(in the rows, 128 means zero)
Each path below is one point turned by a fixed rotation once a step. After each direction that follows a path, write how fast that rotation turns it, in degrees a step (0 if it stays still).
Each turn is a multiple of 5 degrees from 10 to 175, or 0.
Each row of a path follows its step; steps can be skipped.
Rotation 1:
step 8: [134 132 134 133 132 138 124 133 137 116 121 131 124 122 131 127 127 140
 129 128 125 130 131 125 140 129 121 129 136 129 126 130 135 131 130 134
 135 129 134 133 131 127 132 133 123 138 122 122 141 127 113]
step 13: [127 123 126 134 129 122 123 138 135 130 134 129 127 133 119 132 127 115
 130 128 134 132 112 123 131 122 120 126 132 129 132 123 129 120 122 126
 144 134 129 138 126 130 133 130 125 133 136 125 139 136 134]
step 15: [130 131 132 131 127 143 123 119 126 135 120 124 131 119 127 121 118 130
 129 137 118 133 142 124 130 129 132 121 123 122 125 134 126 131 131 125
 121 120 136 123 120 122 123 128 125 135 117 126 127 125 123]
step 19: [135 116 130 139 134 125 128 128 133 134 133 121 122 126 115 129 120 126
 137 126 126 134 120 123 130 126 118 121 125 124 134 118 118 131 140 132
 138 126 125 125 122 123 126 116 124 130 128 125 131 129 119]
step 20: [129 125 131 126 125 138 122 138 127 124 121 123 126 128 134 130 132 124
 131 127 126 131 130 126 129 127 127 124 137 131 131 147 132 126 136 125
 135 135 129 132 128 125 130 137 126 132 140 117 143 130 115]
step 21: [123 141 135 127 121 130 138 122 118 130 121 133 127 121 145 116 127 126
 123 136 122 123 137 123 133 126 125 119 128 129 128 134 135 128 123 126
 124 124 134 127 132 135 124 132 127 131 122 129 132 131 141]
step 23: [132 123 127 120 130 116 121 130 135 120 131 135 121 131 120 145 135 134
 119 118 126 132 125 127 120 138 131 140 134 128 128 130 121 133 132 133
 128 132 127 122 126 123 128 134 124 135 131 123 130 124 128]
Speeds:
[125 131 127 126 124 127 129 127 131 127 124 126 130 129 130 130 127 128
 126 129 129 129 129 126 124 127 123 129 126 128 129 130 125 127 127 126
 128 124 125 126 129 128 128 127 130 129 128 128 128 128 127]
65
[126 126 130 130 127 129 129 127 125 127 125 127 128 127 131 128 128 125
 128 130 128 130 132 127 129 127 128 126 127 124 132 131 129 130 130 130
 127 129 129 131 125 129 125 129 130 125 128 126 126 129 126]
65
[128 125 126 125 127 126 127 124 125 127 127 129 127 130 127 133 132 129
 129 125 131 128 127 130 128 128 128 125 129 128 130 130 128 127 128 128
 129 130 128 129 127 128 129 126 131 131 128 126 131 129 126]
115
[131 130 129 125 127 131 128 127 130 126 128 127 128 130 127 131 126 129
 129 128 127 130 128 129 129 126 128 129 126 129 131 127 127 131 129 131
 125 130 129 127 125 128 126 125 124 129 130 130 129 125 127]
95
Rotation 2:
step 9: [128 139 131 127 137 124 126 138 119 128 124 121 134 137 135 124 132 121
 127 130 126 129 124 134 120 128 132 120 129 133 135 131 128 131 121 119
 134 134 131 135 122 130 134 138 135 137 128 132 124 129 138]
step 10: [126 130 133 120 140 132 123 135 123 128 109 130 133 124 133 131 130 129
 134 120 121 135 132 130 120 126 128 129 136 127 130 134 124 126 134 123
 133 127 133 125 120 128 138 137 122 135 130 132 124 130 129]
step 13: [128 141 125 125 128 125 122 132 122 127 127 142 129 139 134 112 127 125
 127 129 130 133 120 129 119 129 132 133 135 133 133 136 132 128 124 130
 130 131 127 140 120 129 139 126 130 130 124 126 124 128 130]
step 18: [116 131 132 120 122 129 125 123 121 121 118 132 129 132 130 129 134 129
 137 125 131 130 125 134 119 123 125 128 143 128 128 132 121 125 123 115
 126 137 128 122 119 123 133 135 130 129 134 130 127 127 133]
step 23: [121 128 123 128 125 128 124 128 121 127 125 125 131 140 131 119 127 118
 125 140 127 132 127 122 118 131 126 121 141 128 127 135 116 124 125 133
 133 126 128 130 128 135 134 122 128 139 138 132 120 135 131]
step 25: [124 131 131 124 136 129 121 132 115 129 123 121 129 133 129 126 126 122
 129 122 130 127 132 142 113 122 134 125 131 136 132 136 127 128 128 127
 127 134 133 131 118 121 129 127 141 137 128 124 128 129 131]
step 26: [127 133 133 130 131 129 119 137 125 128 113 126 134 129 135 128 133 122
 133 122 116 130 124 135 124 125 127 124 134 130 136 127 128 125 127 112
 135 134 125 127 119 130 126 132 127 129 135 125 130 137 133]
Speeds:
[129 127 129 128 130 127 127 130 130 129 125 133 127 126 128 131 129 126
 131 127 129 127 126 127 130 127 129 127 129 128 125 127 127 126 126 127
 125 132 131 124 130 127 127 128 125 128 129 129 129 128 127]
175
[128 126 127 130 130 134 127 128 129 127 127 129 128 128 128 128 126 128
 128 127 126 131 129 131 126 129 130 128 126 130 128 124 128 127 129 130
 124 126 131 128 127 127 124 125 129 127 126 130 127 129 128]
80
[124 128 125 127 127 128 124 131 127 131 128 127 127 129 126 126 131 128
 128 126 130 128 130 131 130 125 127 128 124 129 126 128 126 128 126 127
 128 129 129 131 129 131 127 128 126 127 128 130 129 127 130]
110
[126 129 129 124 129 131 127 127 127 130 127 128 131 126 129 129 127 127
 127 127 127 124 128 131 128 130 129 132 128 126 127 124 128 126 129 126
 128 129 125 126 129 131 129 131 131 127 128 128 126 127 128]
45
[126 127 129 130 131 130 126 128 131 129 127 131 127 127 126 127 127 131
 131 127 125 129 127 127 128 129 129 131 129 127 127 130 132 127 130 129
 132 127 126 131 129 130 125 129 127 130 129 128 131 125 129]
155
[127 127 128 129 128 123 127 128 128 126 125 131 130 126 129 129 127 128
 127 127 129 131 128 129 129 128 133 128 126 127 128 127 129 128 126 131
 129 125 126 128 131 128 132 128 129 129 127 130 127 128 132]
100
Rotation 3:
step 2: [114 131 129 139 121 124 126 132 131 129 139 138 115 134 134 127 119 134
 136 134 123 126 136 121 120 131 131 130 122 122 125 130 132 127 133 121
 128 123 132 130 139 133 125 126 117 129 134 131 135 133 120]
step 3: [123 129 117 150 128 124 129 134 128 129 130 134 115 131 135 135 125 128
 128 122 118 127 130 125 137 126 130 132 127 127 128 134 133 124 134 131
 121 128 129 117 115 132 126 128 122 126 138 126 139 129 123]
step 5: [132 122 139 127 124 136 134 138 137 125 128 121 133 130 127 128 133 129
 127 133 132 139 137 133 141 132 125 128 131 117 118 138 129 134 126 131
 121 133 122 137 138 134 126 123 132 124 131 127 133 135 119]
step 10: [117 143 127 134 127 132 137 131 123 121 123 134 126 140 133 121 127 130
 137 128 129 139 125 126 126 130 120 126 131 119 116 128 122 130 128 131
 114 128 119 138 120 120 125 121 124 122 130 134 131 130 125]
step 15: [124 126 121 144 114 120 135 123 130 120 137 125 122 135 134 122 121 137
 129 123 128 127 139 120 124 129 128 127 134 121 123 138 126 125 135 131
 121 126 132 123 129 132 128 140 126 122 120 132 129 127 120]
step 18: [130 133 133 128 122 127 124 141 139 129 122 134 126 125 134 119 131 141
 141 132 129 137 134 130 133 123 126 130 128 128 119 136 130 126 120 116
 127 130 125 134 134 128 126 123 121 134 132 121 134 134 115]
step 26: [126 128 130 121 119 126 132 128 123 126 121 133 124 138 133 136 124 121
 133 127 130 133 126 125 124 119 132 124 137 119 112 139 118 138 125 115
 127 128 129 124 120 121 126 124 121 132 138 127 137 133 130]
Speeds:
[125 129 125 133 129 125 130 129 127 128 129 128 128 129 127 126 130 129
 125 127 127 129 126 131 127 129 127 128 127 130 129 125 129 131 131 130
 127 129 129 129 129 127 125 125 127 129 125 128 130 132 126]
55
[127 129 130 125 127 127 130 128 128 131 126 134 125 130 131 126 128 128
 131 128 132 128 130 129 128 127 127 128 126 128 126 126 125 130 130 129
 128 130 126 126 131 131 127 127 129 129 129 128 129 130 130]
90
[126 127 128 126 127 126 128 126 125 129 132 125 128 129 127 128 129 130
 127 126 130 129 132 127 128 126 130 127 127 127 128 126 129 126 127 130
 130 128 128 128 129 130 129 129 128 131 131 128 132 129 123]
110
[128 130 126 129 127 130 129 126 127 127 130 129 126 128 133 127 128 131
 127 128 127 126 129 127 127 134 125 128 129 129 132 127 130 126 128 128
 129 127 127 125 128 128 128 129 128 126 129 132 130 126 128]
85
Rotation 4:
step 3: [126 124 134 125 129 132 128 132 119 134 138 127 135 123 135 138 128 130
 129 131 135 135 135 128 129 144 122 116 136 117 128 133 130 120 133 132
 137 128 125 128 124 131 120 124 125 123 123 123 114 121 142]
step 4: [130 129 132 120 122 125 130 129 126 129 146 122 138 128 140 121 122 123
 131 130 123 136 126 135 124 123 134 121 120 119 123 135 119 134 127 127
 114 138 134 131 125 131 116 138 127 130 127 133 130 128 118]
step 12: [134 131 122 126 123 139 133 127 133 130 137 131 134 119 131 138 133 134
 119 130 121 134 119 117 133 126 117 129 115 131 109 125 133 124 130 133
 123 126 131 135 129 135 127 127 134 139 123 132 123 125 135]
step 13: [127 122 127 143 127 124 119 120 130 112 134 136 128 125 123 133 128 117
 120 133 129 127 123 132 125 131 126 123 125 123 131 128 124 145 120 139
 127 122 145 124 129 129 118 127 135 131 126 127 127 127 127]
step 16: [131 129 128 138 141 116 134 123 128 116 134 121 118 128 132 122 122 117
 132 121 131 135 114 122 132 127 129 124 122 120 126 130 121 139 121 126
 129 130 127 127 144 124 136 132 125 134 130 128 135 121 132]
step 23: [129 134 120 121 120 136 139 132 129 124 123 137 131 121 132 135 130 125
 128 138 131 122 135 117 125 137 123 134 116 116 128 142 134 120 131 129
 131 126 133 129 126 138 130 125 126 122 132 139 127 115 124]
step 24: [144 129 116 137 133 134 122 127 130 129 126 129 119 124 138 128 127 118
 124 123 126 125 122 133 127 130 125 120 132 128 117 130 129 131 137 133
 129 128 139 132 125 136 114 143 130 124 135 120 132 124 119]
Speeds:
[128 127 130 124 128 127 132 127 125 132 130 127 128 132 127 127 128 128
 126 131 132 131 127 125 127 127 126 131 127 129 128 128 128 128 126 128
 128 131 129 128 127 132 128 128 124 127 129 128 127 127 128]
95
[128 129 125 130 129 129 126 131 129 127 126 125 129 128 131 131 126 129
 129 130 130 131 129 127 130 129 127 132 129 127 131 126 128 129 123 124
 128 127 127 129 125 128 128 127 127 129 128 128 128 127 128]
125
[128 129 128 127 129 127 131 129 126 128 129 126 128 129 128 124 128 132
 131 129 125 130 129 129 126 127 129 126 128 123 129 128 127 130 127 128
 128 129 124 128 128 125 126 130 126 128 126 126 129 130 131]
65
[128 128 127 129 132 129 126 128 127 126 129 131 131 127 127 125 128 129
 126 126 130 131 129 124 131 125 128 130 129 127 127 127 128 127 132 129
 128 126 127 129 127 127 128 128 126 129 125 124 125 127 127]
115
[129 127 126 129 128 129 128 127 128 127 129 131 128 132 129 128 128 123
 130 126 129 130 123 129 126 127 128 132 131 127 128 128 127 129 127 130
 130 126 128 125 127 129 127 133 129 127 127 129 131 131 128]
130
Rotation 5:
step 0: [118 130 131 139 130 138 131 132 139 123 134 133 136 130 130 133 124 128
 129 138 144 132 133 128 136 126 125 121 133 129 126 129 123 132 127 131
 124 126 119 120 120 121 122 135 123 121 121 134 135 122 118]
step 2: [134 121 131 133 129 127 124 136 116 124 120 129 125 134 130 121 129 133
 115 129 126 129 129 115 125 115 129 128 125 131 120 125 137 117 128 131
 133 126 121 129 125 122 143 130 128 129 135 125 137 130 122]
step 5: [139 128 128 132 122 131 132 137 122 122 126 134 132 119 132 133 129 133
 137 124 137 125 128 125 129 136 134 141 135 121 122 130 125 129 120 137
 135 122 130 121 126 119 130 124 121 129 137 117 137 132 121]
step 14: [136 133 129 123 126 127 128 133 131 122 123 123 136 138 122 116 124 139
 119 128 124 126 137 124 123 130 124 129 125 120 114 137 139 128 125 133
 131 125 129 125 117 133 140 132 119 123 124 127 121 128 127]
step 17: [122 128 133 131 127 130 120 130 116 123 126 131 135 129 137 129 124 132
 137 118 140 124 123 134 129 127 118 132 125 123 120 135 136 136 115 130
 124 122 134 117 123 126 127 123 126 127 132 130 121 138 121]
step 21: [132 116 130 131 127 137 132 119 128 129 126 128 127 131 138 144 131 133
 124 133 124 132 130 130 138 137 126 128 137 130 130 120 133 131 133 115
 120 132 122 136 129 119 123 134 124 131 135 121 135 124 131]
step 25: [118 144 135 134 127 135 123 136 126 120 121 128 135 120 125 133 132 121
 128 124 130 128 136 121 124 129 119 135 125 139 126 129 120 129 126 122
 130 128 131 135 122 138 133 129 132 118 130 131 129 135 136]
Speeds:
[130 128 126 130 129 125 127 131 127 126 128 127 129 124 126 128 129 129
 127 126 128 131 128 128 122 128 128 129 127 130 127 128 128 129 123 128
 127 128 127 132 125 128 129 128 128 128 129 127 130 127 125]
125
[127 130 128 126 128 128 128 130 127 130 125 127 126 131 132 128 127 128
 129 126 127 125 128 130 125 130 127 127 128 129 127 129 125 128 128 126
 127 125 127 129 129 128 133 127 125 128 131 128 129 123 127]
90
